Here is a table of points, one per row:
tensor([-32, 3, 3, 34, 27, -48, -22, -21, -45, -64, 6, 7, 32, 40,
        -15, 30, -11, -5, -2, 13, 12, -42, 8, -9, -46, -10, 22, -13,
        -11, 34, 2, 106])
tensor([-1, -9, -42, 45, -21, -33, 29, 49, -18, 16, -4, 47, -4, -21,
        -23, -55, -10, 30, 0, -27, 57, -13, -11, -43, -1, -31, -48, -28,
        -2, -29, -25, -4])
tensor([-27, 29, -27, 39, 76, -81, 57, -2, -6, -17, -65, 44, 32, -12,
        4, 20, -2, 26, -27, 15, -17, -10, 27, 10, 33, 34, -5, 32,
        1, 13, -9, 2])
tensor([-2, -11, 44, 26, -2, 57, 18, 29, -17, -17, -4, 7, -64, 49,
        26, 32, -8, -53, 16, 65, 50, -7, 17, -22, 15, -10, 23, 17,
        7, 17, -90, 13])
tensor([-29, -91, -3, 18, -7, 32, -33, 50, -19, -18, 31, -26, 6, -28,
        91, 2, 12, -1, 31, -5, 7, 46, -12, -1, 40, 31, -14, -13,
        20, 20, 50, -9])
tensor([0, -50, 31, -48, -11, -21, 0, 19, 30, 24, -20, 18, -27, 7,
        -50, 58, 20, 29, -16, -46, 33, 18, 9, -26, 30, -22, -4, 53,
        -5, 8, 31, -44])
tensor([-22, -30, -6, 20, -17, 29, 4, -4, 50, 55, -11, 24, 7, 9,
        50, 14, 38, -33, 22, -33, 21, 2, -37, -39, -41, 20, 16, -2,
        4, 32, 69, -2])
tensor([-51, 30, 66, -23, 35, -16, -26, -7, 8, 28, -28, -42, 1, -1,
        8, -17, 20, -39, 5, -56, -32, -2, 18, 7, 4, -67, -21, -50,
        -47, -39, -39, -1])
tensor([49, 51, -15, 19, 9, -25, 48, 66, 41, 1, 4, -29, -68, -52,
        9, 9, 1, -30, 26, -10, -32, -14, 57, 17, -4, 45, 29, 36,
        4, 25, -10, 39])
tensor([15, -21, -57, -18, 19, -24, -17, 18, -25, -50, 16, 14, -18, 14,
        -8, 28, -42, -51, -18, -61, -50, -7, -24, -30, -58, 25, -67, -23,
        -12, -10, -11, -10])
tensor([-38, 19, -1, -13, -44, -27, 18, 12, 69, -30, 7, 12, 32, -8,
        32, -39, 6, -1, -31, 33, 26, -18, -60, 26, 33, -6, -22, 7,
        4, -1, -26, -70])
tensor([22, 10, 52, -23, -24, -10, 28, -19, -16, 16, -31, 14, 10, -58,
        42, -1, -35, 7, 15, 21, 10, 33, 2, -50, -45, 10, 6, 41,
        -51, -3, -69, -30])
tensor([-8, -36, -6, -2, -16, -34, 16, 48, 27, 68, -8, -19, 73, 17,
        1, 15, -4, -56, -89, 17, 6, 25, 30, 10, -12, -3, 5, -23,
        -31, -7, 16, 21])
tensor([16, 6, 8, -9, -72, 4, 11, -2, -54, 32, -39, 0, 13, -58,
        -30, 14, -38, -8, 30, -30, 16, -65, -35, 64, -11, 10, 16, -34,
        10, 61, 5, 20])
tensor([-19, -14, 31, 26, 18, -2, 21, 0, -23, 30, 18, -7, -8, 0,
        -6, 39, -78, 36, -30, 45, -31, -15, 14, 11, 3, 62, -12, -82,
        -16, -51, 24, -35])
tensor([36, 33, -21, -59, -35, 52, 14, -27, -5, 53, 58, -16, 25, -37,
        27, 7, 2, 7, 9, -54, 33, -22, -29, -1, 34, 54, 18, 2,
        19, -68, -67, 14])
tensor([-10, -88, -10, 7, 41, 41, -12, 5, 9, -10, -8, -4, -13, -2,
        -3, -37, -45, -30, -20, -4, 18, -15, 45, -15, -37, -5, 22, -45,
        44, -32, -49, 1])
tensor([25, 22, 2, -12, 6, -15, -28, -13, -5, 16, -29, 13, 19, -31,
        51, 11, 60, -1, -2, 63, -14, 7, -25, 12, -62, -1, 15, -17,
        9, 1, -3, 33])
tensor([-36, 6, -2, 15, 56, 14, -77, 49, 12, 29, 53, -4, -4, -68,
        -32, 44, 9, 41, -44, 0, -46, -74, -8, -55, -8, -17, 73, 38,
        41, -22, -21, 23])
tensor([-20, -22, -30, -24, 9, 17, 34, -8, -22, 15, 29, 11, 8, 0,
        -17, -63, -15, 39, 24, -17, -52, -15, -22, -24, 28, 16, 49, -11,
        -86, 7, 31, 31])
tensor([58, -46, 54, -38, 5, -19, 6, -25, -22, 9, 26, 11, -25, 14,
        39, -19, 31, 51, -15, -5, -20, -23, 17, -16, 9, 40, 49, -10,
        -12, 7, 18, -27])
tensor([39, -51, -23, -4, 28, 6, 37, -12, 31, -31, -57, -51, -2, 27,
        -6, -32, -7, 3, 1, -18, -27, 10, -56, 10, 22, -34, 16, -20,
        -4, -7, -39, 8])
tensor([37, 44, -8, -27, 42, -10, 8, 20, -40, -38, 12, -23, 1, -60,
        20, -15, -18, -11, -40, 54, 60, 5, -12, -55, 58, -22, -43, -10,
        -25, 19, 38, 19])
tensor([-40, -8, 44, -57, 5, -16, -5, 84, -18, -9, 10, -36, 38, 78,
        20, -51, -14, 44, 24, -7, -9, -16, -25, -16, -6, 24, -13, 61,
        12, 19, 1, 31])
tensor([29, -18, 23, 21, 56, 6, 15, -17, 31, -31, 39, -7, 66, -22,
        -78, 44, 69, 36, 56, 0, 34, 42, -26, 18, 13, 4, -27, -26,
        -9, -26, -23, 14])
tensor([-11, -15, -27, 15, 64, -6, -24, -67, 24, 32, 13, -19, -22, 0,
        13, -28, -24, -16, 18, -1, 59, -7, -13, 52, -35, -2, -19, 71,
        -25, 5, 22, -25])
tensor([12, -22, 30, -26, -16, 12, 24, -40, -8, -28, -28, 41, 22, -23,
        27, -20, -13, 22, -19, -19, 11, 59, -25, 18, -58, 2, 69, 71,
        28, -81, 36, -32])
tensor([12, 16, 26, 42, 12, -58, -43, -1, -61, 27, 21, 20, -8, -11,
        18, -46, 27, -60, 26, -62, 11, 12, 9, 43, 73, -2, 26, 17,
        14, -15, -1, 5])
tensor([-8, 5, -23, 96, -25, 35, -17, -26, 48, -1, -16, -49, 4, 50,
        23, 9, 44, 29, 20, -3, -17, -31, -24, -18, 31, 28, 30, 20,
        -30, 10, 21, -22])
tensor([45, 22, -76, -57, 17, 41, -70, 9, 17, -10, -56, 22, 21, 6,
        19, 26, 1, 35, 9, 21, 8, 9, 28, 30, -4, 16, 0, -5,
        -57, 28, -5, -1])
tensor([-63, -16, -40, -58, -2, 20, 32, -10, 2, 14, -11, 3, 28, -49,
        1, 38, -34, 3, 74, 30, -43, 2, 9, 33, 42, -23, -6, -3,
        23, 4, 4, 23])
tensor([52, 21, 43, 31, -3, 19, -2, 16, 24, 35, -23, -2, 29, 1,
        4, 32, -49, 15, 4, -18, 18, -22, -28, -22, -19, -46, -60, 4,
        -38, -9, 21, 27])
tensor([28, 79, 15, 23, 5, 74, -7, -9, -12, 44, 26, 5, -3, 52,
        -44, -54, 13, 15, -48, -35, -22, 42, -8, 50, 13, 12, 9, -2,
        42, 74, -22, -14])
tensor([48, 9, -10, -17, -10, -79, -59, 12, 6, 21, -8, -3, -36, 57,
        -11, 2, 4, -15, 38, 65, -7, -13, -60, 4, 8, -6, -21, -30,
        32, -58, 24, -25])
tensor([-24, -2, -1, -2, -26, -32, 52, -6, -24, 0, 5, -72, -99, -22,
        -8, -4, 67, 24, -13, 22, 31, 11, 6, -3, -61, -18, -10, -42,
        -10, 9, 6, 22])
tensor([16, -3, 74, 16, 17, -33, -15, 9, 66, 11, -22, -19, -13, -28,
        -39, -24, -66, -4, 42, -16, 1, 33, 3, -12, 6, -10, 0, -10,
        49, 35, 43, -12])
tensor([-43, 40, -39, 33, -20, 42, -17, 1, -56, 32, 12, -17, -40, -16,
        -5, 10, -39, 6, 44, 15, -55, 43, -2, -28, -10, -21, -6, 11,
        0, 11, -25, -26])
tensor([33, 65, -51, -11, -23, -7, 7, 5, -5, -41, 24, -50, 20, 47,
        -19, 33, -55, 25, -11, -47, 40, 29, 31, 7, 18, -49, 72, -23,
        20, -23, 31, -3])
tensor([-4, -9, -28, -45, 37, 31, -4, 16, -17, 39, 4, 17, -3, 11,
        -13, -34, 19, 17, -17, 26, 12, -4, 24, 60, -32, -64, -36, -10,
        18, 32, 10, -35])
tensor([-39, 3, 7, 6, -7, -73, -26, -33, -11, -23, -16, -5, 29, 16,
        3, 35, 39, 5, 18, -21, 28, 24, 11, -3, -48, 50, 10, -18,
        53, 54, -54, -61])
There is one direction along which these points spread out most. Take the direction at right angles to it along which they spread out most. Go by this last direction. How far along it is each point below, from 0 to 99? The average is 50, and the first point in the table lies past the average. One standard deviation of the points above along it is 16.
tensor([21, -16, -26, -29, -30, 1, 32, -33, -45, 40, 0, -25, -5, 0,
        -78, -1, -3, -97, -5, 42, -23, 0, -20, -16, 34, 52, -29, 52,
        21, -5, 7, -14]) 44
tensor([-9, -25, -31, 27, -16, 12, -2, -43, -48, -15, -5, -60, 12, 3,
        18, 38, 10, 46, -56, 7, -7, -37, 41, -11, 43, -57, -44, 34,
        2, 9, 19, 13]) 46
tensor([-50, 39, 1, 27, -6, 14, -21, 11, 24, -28, 12, 88, -72, 34,
        -33, 30, 9, 24, -74, -23, 18, 85, -52, 61, 0, 11, 3, 4,
        -17, -37, 4, 58]) 50
tensor([-16, 21, -20, 14, -21, -20, -2, -41, 19, -25, 34, 40, 18, -1,
        -13, -5, 12, -37, 4, 16, -12, 30, 9, -44, 20, -31, 74, -29,
        -53, 50, 17, -45]) 50
tensor([4, -5, 5, 34, -10, 41, 29, 46, -33, -54, 21, 26, 13, 22,
        -35, -14, 32, -14, 40, 20, 26, -60, 62, 37, -36, -9, -4, 5,
        -51, -33, 25, -58]) 52
tensor([-9, 87, -13, -28, 5, 8, 60, -37, 22, 34, -16, 31, 26, 46,
        5, -20, 19, 2, 42, 13, 15, 32, 54, -26, -22, 12, -13, 2,
        73, -55, 20, 28]) 49
tensor([8, -36, -18, -6, -96, -11, -77, -53, 59, -2, -4, 37, -37, 17,
        16, -43, -30, 49, 0, 10, -8, 1, 69, -4, 31, 26, -34, 21,
        -8, -3, -46, 44]) 47
tensor([33, -14, 7, 33, -53, -1, -2, 23, -1, -40, 30, -22, 38, -14,
        -16, -1, 23, -21, 7, 36, -80, 49, 24, 25, -26, -12, -44, 27,
        -13, -18, 3, 10]) 54
tensor([-37, 27, 37, -30, 11, 23, 15, -14, 33, -58, 60, -21, -15, 1,
        -3, 11, 4, -40, -14, -19, 2, -50, 4, -2, -6, 11, -38, 2,
        -14, 23, 6, -21]) 49
tensor([-21, 0, 22, 4, -17, 57, -55, -12, 7, -45, -97, 2, -14, -28,
        -25, -55, 43, -22, -45, -7, -3, -18, 2, -20, 22, 53, -1, -15,
        41, -17, 30, 12]) 52
tensor([32, -29, 26, -9, 26, 12, 52, -16, -3, -34, 31, 75, -21, 31,
        42, 44, 3, -23, -11, 0, -55, -46, -17, 6, 24, -68, -10, -36,
        36, 43, 1, 9]) 51
